Turns, then the turns between two rows, first turn first; the first pair answered:
Z_286:
[  4  -9 -18  10   7 -12   5  28  24   3 -15]  ->  [-10 -24  -5  25  14  -9  15  18  11  -4  -7]
[ -3 -16 -29   1  23  -7  -9   8 -15  -1   9]  ->  [  1  -6 -31   0  19  -9 -10   5 -15   2  10]
[ 11 -28  25 -27  -3   7  26  -6  -8  -5   7]  ->  [  8   4  16  -7  -9  -9  27 -26 -30   4  18]
Z_490:
[ 22  15 -33  18   8 -15 -18  -8  -4 -36  13]  ->  [  7  35   9  31 -26  -9 -19 -14  23 -10  -6]
[ 26  24 -16  -6 -26  -7 -16  29  52  -3 -29]  ->  [  4  40 -23 -44 -16   5  -6   9  38  32 -10]
[ 27 -27 -14  21  16   4  12 -10 -18   6 -11]  ->  [ 21 -16  12  33  -5   5   9 -14   3  20 -22]
Z_478:
[ -1  18  -6 -32  -3  10  -4  -3   7  13   1]  ->  [ -2  20  -6 -29   0  11  -3  -9  -1  10   8]
[-25 -12   9 -28  -9   7   9  19  46   4  -4]  ->  [-18  -7  25 -23   5  15   3 -24 -14 -16  39]
[  0  -7 -15  20   9 -21  17   5  -6   8   4]  ->  [-11 -12   9  14  -2 -13  18   5  13  20  -6]
[ 26 -34  35  -7   5  18 -15   9   4 -41  -7]  ->  [ 34 -29   8  -5  16   8 -18  11  -8 -50   1]
Now pairs of rows:
(two turns a pair)
[ 11 -30 -20  -2  14  -9   5   9 -25 -12  13]  ->  [ -7 -28   3 -15  -8   0   9  20  21  18 -18]	Z_478 Z_490
[-29 -28 -16 -22   9   2   4   2   7  17 -15]  ->  [-25 -23 -28 -15  22  -4   6  -6 -17   3   1]	Z_478 Z_478
[ -5  -9  13 -18  -6  18   7  10  13  14  -5]  ->  [  7  14  -4 -16   2   7   1  -9 -21   7  18]	Z_478 Z_286
[-21 -41   8   1   6  18 -15  -7  18  12 -11]  ->  [-16 -41 -12  -4  28  12 -14 -15 -11   3   8]	Z_490 Z_478
[-40 -17 -39   5  35  -8  21  -6 -31  22  23]  ->  [-57 -26  16  -3  16  15  21 -17  -8  37  17]	Z_478 Z_478
[ 16   8  38  -5  -7  10 -11 -36 -30 -12  29]  ->  [ 22  30   2  24 -31 -27 -13  10  29   2 -15]	Z_478 Z_490
[-29  -6  31  13  -9  19   8 -28   5  13   7]  ->  [ -7  14  12 -18 -20  20  -8  -3  37  20  -9]	Z_286 Z_286
[-24 -40  30 -30   4  33  -8   8  -9 -16  22]  ->  [-17  15 -58   8   2 -30  -2  29  -5  -2  14]	Z_286 Z_478
[-11  -3  16 -12   5   4   4 -13 -11  11   7]  ->  [ -3   6   7 -26   1   8  -3  -1   4  12   2]	Z_286 Z_286
[-47  -6  12  30 -13  -8   3  -9 -14  28   6]  ->  [-23 -13   1 -20 -18  12 -11  28  33  23 -18]	Z_286 Z_286
[ -8  -2   7  36   3 -19   2  -7 -12 -15   9]  ->  [-31   9   5  12 -10 -16  12  -7  12  24  -1]	Z_478 Z_490
[-50   5  31 -33   0  13  17 -20 -12  40  15]  ->  [-20 -41 -21 -27  20  -1  14  50  32  -2 -22]	Z_490 Z_478
[ 32  21 -22 -27   8  -3 -15  -2 -14 -10  17]  ->  [ 33 -16  17   5  -4   3 -17  14   8 -34  -5]	Z_490 Z_286
[-23 -10  19 -34   9  16   0  -2  10  22 -17]  ->  [ 15 -21   6  18  18  -5 -13   1 -15 -34  -9]	Z_478 Z_490
[ 14  -7  -2  25  -4 -19  -1  32  29 -19 -25]  ->  [  5  28  40  30 -21 -13  -7 -16  -5  -3  -1]	Z_478 Z_286
[ -3  17  -3   0  13  20  -3 -10  -9  -6  -3]  ->  [ -2   8   1  -4  14  27  -2  -4  -7 -10  -7]	Z_286 Z_286
[  1  40   6 -14 -14   4 -19 -31  26 -14  -1]  ->  [ 11   2   5 -28   2  19 -21 -10  35 -34  -6]	Z_478 Z_286
[-21 -49  34  -8  13  42  32  -6  12  11  -4]  ->  [-18  10  -6  30  15  -1  32 -44 -41  18  27]	Z_490 Z_286
[-24 -24  17 -12  -3  24   5 -20 -24  19  24]  ->  [-22 -26 -15 -14 -10  11   8  24  26  30 -11]	Z_478 Z_478
[ 30  24 -18   7 -10   2   0  18  17   2 -13]  ->  [ 15   5  37   6 -16  26   6  -5  11   2  -6]	Z_478 Z_286
[-43 -22  -4 -27  36  20  26 -30 -65   8  31]  ->  [-42 -34 -68 -13  42 -11  33  25 -22  10  -2]	Z_478 Z_286
[ -3  34  20  31 -39 -11  -1 -32   7  18   2]  ->  [ 32  19 -21 -19 -22   0 -17  18  45  -3 -18]	Z_478 Z_286
[ -4  -9 -11 -14  28   9  -4   8   9 -20  -3]  ->  [ -8  -7   7 -13  26  16  -4  -5  -1 -21   4]	Z_478 Z_478
[-25   5 -15   7   4 -13  20  -6   5  33  -3]  ->  [ -4  -7 -14  36  -2 -22  11  10  15   3 -15]	Z_490 Z_490
[ 23   5  -2  -6 -11  13 -27  -1  22   4   3]  ->  [ 30   8 -15  -2  -3   9 -28  -5   7  -3  12]	Z_478 Z_478
[ -1 -36   5  20   4   5   7  30  22 -35 -31]  ->  [  6  40 -29  35 -17 -29  -1   7   6 -11 -19]	Z_286 Z_286
[ 60  -5  11  21  -6   0 -16  23  29 -39 -18]  ->  [ -6   8  63  11 -24  19  10 -31  12  29  -1]	Z_286 Z_490
[-14 -33  18   1  19   6   8 -17 -20  11  16]  ->  [-12 -35  35  24   2   6   1 -10   0   4   2]	Z_490 Z_490
[ 29   6 -13 -17  10  19 -10  27   9   4  -9]  ->  [ 31   7   1 -17  15  24 -11   4 -21  -5  13]	Z_478 Z_478
[ 11  -9  -6 -19  -3   9  -4  16  44  -7 -23]  ->  [ -8 -38  -5  25  19  -3  16  -8  -7 -25   4]	Z_286 Z_478
[  1  11 -45 -24   4   2  -1  16   1  10 -10]  ->  [ -5 -33   0   7  -4  12   2  25  17 -11 -28]	Z_286 Z_490
[ 15 -10 -27  12   5  -7   5  33  18  -7 -30]  ->  [-18 -23  18  13  -3   8  21  13  15  21 -31]	Z_490 Z_286
[-25 -39  25   0  22  19  16  -9 -19 -10  10]  ->  [-23 -41   1  -2  15   9  18  29  26   0 -21]	Z_478 Z_478
[ 10   7 -15  16   0  -9 -11 -15 -32 -21  14]  ->  [ -8  25   9   5 -17   1  -6 -30 -21  11   8]	Z_490 Z_490
[-15 -15 -45   7  31 -18  12   4 -11  -9   6]  ->  [ -5 -17 -51  -8  29 -15  10  15   3  -8  -2]	Z_286 Z_286
[ 10 -18 -20 -26   5 -16  12   0  23  18   2]  ->  [  9 -16  -3 -10 -10 -19   7   1  36  17 -11]	Z_490 Z_490
[ 26  16 -42  25  10 -25   1   2 -19 -25   2]  ->  [-15  45 -14  -8 -13  -9  11 -27  -9  35   5]	Z_490 Z_490
[-20 -26  39 -19  -6  25  11 -11  18  12 -18]  ->  [-12 -14 -11  -3  25   1  18 -28 -41  -5  18]	Z_286 Z_490
[ -2  -3 -14 -53  25  16  10  -5 -15   4  23]  ->  [ 19 -18  -1  33  13 -13   0   1 -24 -48  11]	Z_490 Z_286
[ 17 -18  12   3 -11  22  -2  18  21   1 -17]  ->  [ 11  -3  -4 -19   9  23   5 -13 -28   8  19]	Z_490 Z_478
[ 26 -29 -39 -47  50  19  -7  13 -23 -10  34]  ->  [ 27 -29  27  75  -1  -9 -11   0 -10 -40   5]	Z_490 Z_286
[  0  44   1  27 -38 -35  -7  -3  17  22 -14]  ->  [  9  -1  61  -4 -17  15 -14 -34 -23 -15  17]	Z_286 Z_478
[-15  -6  37  32   6  -1  -4 -14  -4 -26  18]  ->  [ 15  21  11 -11  -8   3 -23  18  41 -21  -2]	Z_286 Z_286
